Rows swapped in pairs by one turn or mirror: which row each one swaps with:
The rows were stretched afterwards, more along some directions than others.
noda: [ -2.9   7.6  12.8 -19.3  -0.7   8.0  -9.9   7.3  11.6 -14.2   4.0  -0.3
  -2.5   9.7 -10.6  38.3  -7.8  14.4]
pavi: [-12.9 -15.6   4.3   2.4 -15.8   0.5 -10.9   8.2  -8.1 -11.0  -6.1   9.8
   7.4  18.6   9.6  20.9 -22.3 -27.1]
tavez: [ -3.4 -14.2  -4.0  -5.7 -36.2  -0.3 -18.8 -16.6   9.8 -32.9   7.9  -2.0
   4.5  25.8  -7.8  23.9 -27.1 -24.9]
Sopon: [-12.6  -2.4   5.1   2.2 -35.7  -5.5  -2.6  16.1 -12.0   1.4   5.2 -19.6
  -9.0  26.1   8.2   9.7  -1.9 -20.6]
vogo: [  2.9   6.9  -2.6  32.9 -15.9  12.6  15.1  14.7   3.4 -48.0  30.5 -10.1
 -24.3 -14.1  -9.5  12.8   5.1 -22.2]
risis: [-10.3   0.5  15.2  -3.1 -21.8  -7.5  -6.1   8.0   3.8   0.5  15.6 -16.5
  -9.7  40.8  -8.6  -4.8  -5.8  -6.6]
zotov: [-34.4   0.1   5.2  -2.7 -11.4  -1.9 -16.7  26.9  11.7 -11.9  -3.9  -5.0
  -7.8  21.3 -17.9  16.1 -31.9  -2.7]
kora: [ 10.4  10.0   3.7   1.7  -1.0  19.5   1.3 -13.1   7.4 -26.6  19.2  -9.5
   2.5 -23.3  -1.3  30.5  -8.8  -3.4]
Vig: [-16.3 -10.1  13.5  -4.4 -17.2   4.0  -9.7  17.2   3.6 -16.8  10.3 -13.1
 -17.9  39.5 -15.7  18.9  -5.9 -12.5]
lovi: [ -7.8  36.2 -22.3   7.0 -28.1  29.6   0.8  12.3  12.6 -31.5  48.1 -13.7
 -24.0   4.4 -12.4  16.3  -7.0  16.9]
roz: [-33.8  10.0  -9.4   7.3 -23.6  11.8   7.9  22.3  21.7 -28.4  26.4   7.8
 -20.7  25.6 -22.6   3.1 -18.9  -2.1]
ganaf: [ -7.9  12.1 -13.1  17.5 -27.8  -0.4 -24.9  23.5 -10.6 -46.9   5.5   6.3
 -13.1   5.3 -24.5  44.8 -18.6  -6.8]
vizu: [-31.7  -2.4 -13.3  11.3 -37.6  -4.4 -17.3  30.6 -16.9 -14.3 -13.9  10.3
  -2.8  -3.7  -0.6  18.1 -14.7 -19.5]
povim: [ 13.9   7.3  19.3  -9.1 -15.7  17.3  -5.0   2.3   3.9 -12.3  27.2 -30.1
  -8.5  13.4   6.0  20.2  -8.1  -5.4]
fudif: [  0.2  28.5   0.2 -13.6 -13.5  34.3 -10.6   2.7   7.0 -38.7  38.1 -20.4
  -5.4  22.5 -17.6  40.1  -9.3  20.1]
tes: [ -1.2  -1.0  13.3  -3.9 -29.9   3.7  -7.6  -7.5  19.3 -18.2  34.2 -15.3
  -1.8  33.3   0.2   7.0 -16.4  -7.6]
tudu: [ -8.4  10.8  -6.3  -7.7 -11.1  12.6  -5.5  -3.4  24.5 -20.2  13.0   2.8
   0.2  -0.8 -11.0  30.7 -15.0  -0.2]
pidet: [-14.2  11.9 -23.9  -2.8 -19.8  18.8 -13.3  21.0 -15.7 -39.1   6.5   7.9
   6.5 -23.1 -22.3  54.5 -11.1   7.1]
tatug: [ -4.9  19.9  -1.3  -6.3 -21.6  25.8  11.9  12.6  -5.3 -24.5  14.5 -11.5
   4.1  19.0  -2.5  13.0  -2.0  -5.1]
Ged: [ -4.4  11.5  -6.0 -14.8 -24.4  21.4 -10.2 -19.9  14.6 -38.5  20.3  -9.1
  17.0  -5.2 -10.8  33.7 -20.6  -0.4]
Bod: [-31.4   7.9   2.7  14.1 -23.7  -2.7  -6.4  40.5   2.5 -18.9   6.3 -13.5
 -29.6  24.6 -15.7  15.1  -9.3  -0.9]
vapuz: [-20.8  14.2  -2.3   3.9 -24.4  15.5 -20.6  12.7  -4.6 -19.3  17.6 -27.0
   1.0  32.9 -17.7  10.9 -12.8  -0.2]
Gima: [-22.5  -6.3   8.9   4.7   8.9   8.3  -0.8  33.6   2.5  -2.5  -0.4   2.3
 -18.6   1.0  -6.4  32.0  -2.2  -1.5]
dif: [-24.7   2.8  14.7  -8.2 -22.4  15.0 -24.1  21.1   1.8   1.1   5.3 -18.0
 -12.4  52.4   3.2  30.5 -20.9  -9.6]
tese: [ -3.5   2.9   0.7  20.6 -26.7  -2.2 -12.3  21.4 -37.0 -15.3 -19.0  -4.9
   6.6   0.8   2.7  29.6  -5.5 -19.0]
Nabu: [-30.4  13.8   2.7  -4.2 -28.2   5.7 -21.2  16.4   1.7 -17.7   9.5   6.9
  10.2  36.8 -15.9  27.6 -38.6   1.1]
vomag: [ 15.0  22.4   6.7  16.1 -22.0  21.2  15.8   8.6   1.2 -52.1  46.2 -30.8
 -18.1   4.6 -17.4  15.1   1.2  -9.2]
Viso: [-24.1 -16.2   4.7   2.9 -35.9  -7.4   6.4  23.7  -8.0 -12.7  -0.2  10.7
   9.7  18.4  -6.8  -1.4 -26.8 -24.3]
nin: [ -9.2  21.3 -18.3  11.7 -22.3   7.2  -0.3  10.7  -6.3 -25.5   6.3  -0.2
   9.0 -30.9  -8.9  16.9 -18.5   2.6]
fur: [  9.7 -11.6   9.6  23.7  -3.7   4.9   3.3  -0.3 -13.3 -26.5  -3.4  -0.3
  -0.9  -9.2  -0.7  19.4  -6.1 -22.4]
Deluv: [ -7.0 -15.8  16.4   6.1 -10.9  -5.3   4.0  30.6   6.2 -33.5   2.2  -5.3
 -21.5  23.8 -24.2  24.3  -6.8 -29.1]
denu: [-12.3 -17.4   6.3  15.0 -24.3 -11.1   4.6  12.4  -6.0  -5.6 -10.7   8.8
   3.4   9.6   3.9  -2.1 -18.9 -33.2]
zifiv: [-18.7  26.2 -23.3  -8.7 -39.2  34.5  -9.9   1.3  -1.2 -24.0  39.5 -20.9
  -9.7  13.4  -9.8  26.4  -8.5  15.5]
Mev: [ -3.8   0.6  -5.6  15.1 -36.7   6.6   1.2  13.6 -11.8 -48.0   8.1   7.3
   0.8  16.1  -1.4  11.6 -19.6 -25.0]
Nal: [-34.0   7.8  -8.4  22.3 -21.8  -5.4  35.1  54.0  21.3 -45.9  29.0   9.8
 -34.9 -11.3 -25.6  13.2 -13.3 -11.3]
tunop: [  1.4   9.5 -18.5  -2.9 -20.9  10.8  -6.9  -3.9  -0.5 -53.9  30.9   5.3
   4.4  -5.8 -23.3  47.2  -9.1  12.2]
fet: [-14.8  28.0  -4.1  14.1   3.7   8.4  16.2  26.8  25.0 -22.5  34.7  -8.1
 -27.1   9.7 -27.0  26.0 -11.2  12.9]
boro: [  9.5   0.2   5.5   7.6 -15.4  -6.0   0.7   1.3  -1.2 -25.7  15.2   2.0
  12.8  -6.1 -10.9  18.8 -14.1 -18.0]
vuz: [-22.7  28.5  -1.2 -10.1 -23.7  14.6  -3.2  28.7  12.1  -9.8  22.3 -15.9
  -7.7  30.2 -19.0  31.1 -18.8  12.1]
rapal: [-24.6  15.4   2.7 -19.5  -9.3  20.0 -18.6  14.0   6.8  -0.1   7.5 -14.7
   3.5  53.2  -7.6  38.1 -14.7  12.8]
Voko: [-20.1   5.3  -9.8 -12.6 -10.3  13.6 -20.7  13.0 -10.9   1.8 -12.8 -14.6
  11.0 -13.1  -9.6  30.8 -19.1  14.1]
dodor: [ -8.7 -12.1   1.9 -11.3 -13.5   1.9   0.0  20.5  21.9 -37.9  34.4   5.1
 -21.0  20.9 -14.0  40.9 -17.9 -12.1]
bube: [  9.4   3.8   3.4   5.5 -12.8   1.3   3.6  -0.2   9.1 -37.1  22.1   7.8
  11.8 -20.1 -13.2  13.6 -17.9  -0.6]
gege: [ -0.4  29.4  -7.8   0.1 -28.5  18.0   1.5   5.3   7.1 -26.6  46.6 -18.4
 -18.7   3.2  -9.4  11.4   1.2  17.7]
Tubod: [  4.5  24.4   5.5  19.5 -16.3  18.7   7.6  23.9   1.2 -50.0  43.0 -20.0
 -22.0   6.6 -28.0  31.4   0.5  11.1]
Fizul: [-29.0  15.7 -29.5  15.8 -18.7  10.7 -12.3  30.0 -23.3 -14.1 -12.8  -3.4
   0.2 -15.0 -11.8  34.7  -8.6   7.0]
Nezi: [-29.3   5.6  14.8  -8.9  -2.1   3.6 -27.2  33.6 -11.0  17.0  -8.4 -10.4
  -4.1  34.5 -10.5  32.2 -12.4   9.7]
bodi: [-12.8  16.2   0.6 -11.9 -20.6  28.6 -10.9  -7.1  18.7 -23.7  26.1  -2.9
  12.4  21.3 -11.9  20.5 -33.8   7.1]
tudal: [ 11.1   7.4   1.4  30.8 -26.3   8.4  -2.8   0.7  -6.3 -45.2   4.6  -2.3
  14.9  11.7  -1.1  13.0 -18.3 -18.3]
makiz: [ -5.0  10.8  -1.4  11.9 -22.2  11.9  18.0  20.8  -8.7 -34.5  15.8  -3.4
  -2.6 -37.3  -4.6   5.5   0.5 -10.9]
Ped: [-17.9  17.4 -15.3   0.5 -18.7  18.3  -2.1  16.0 -26.4   4.1   5.3 -15.6
  -4.2 -16.6   2.8  19.4  -6.9   2.7]
rara: [  0.9  19.4 -20.8   6.6 -46.9  13.8 -10.0  -2.6  -1.6 -51.8  24.4 -11.1
  -3.0  -1.4 -20.1  17.1 -10.3  -9.4]

Voko pairs with tatug
Nabu pairs with ganaf
nin pairs with fudif
noda pairs with Ped
Fizul pairs with rapal
Nal pairs with dodor
vomag pairs with bube
bodi pairs with rara
Nezi pairs with tese

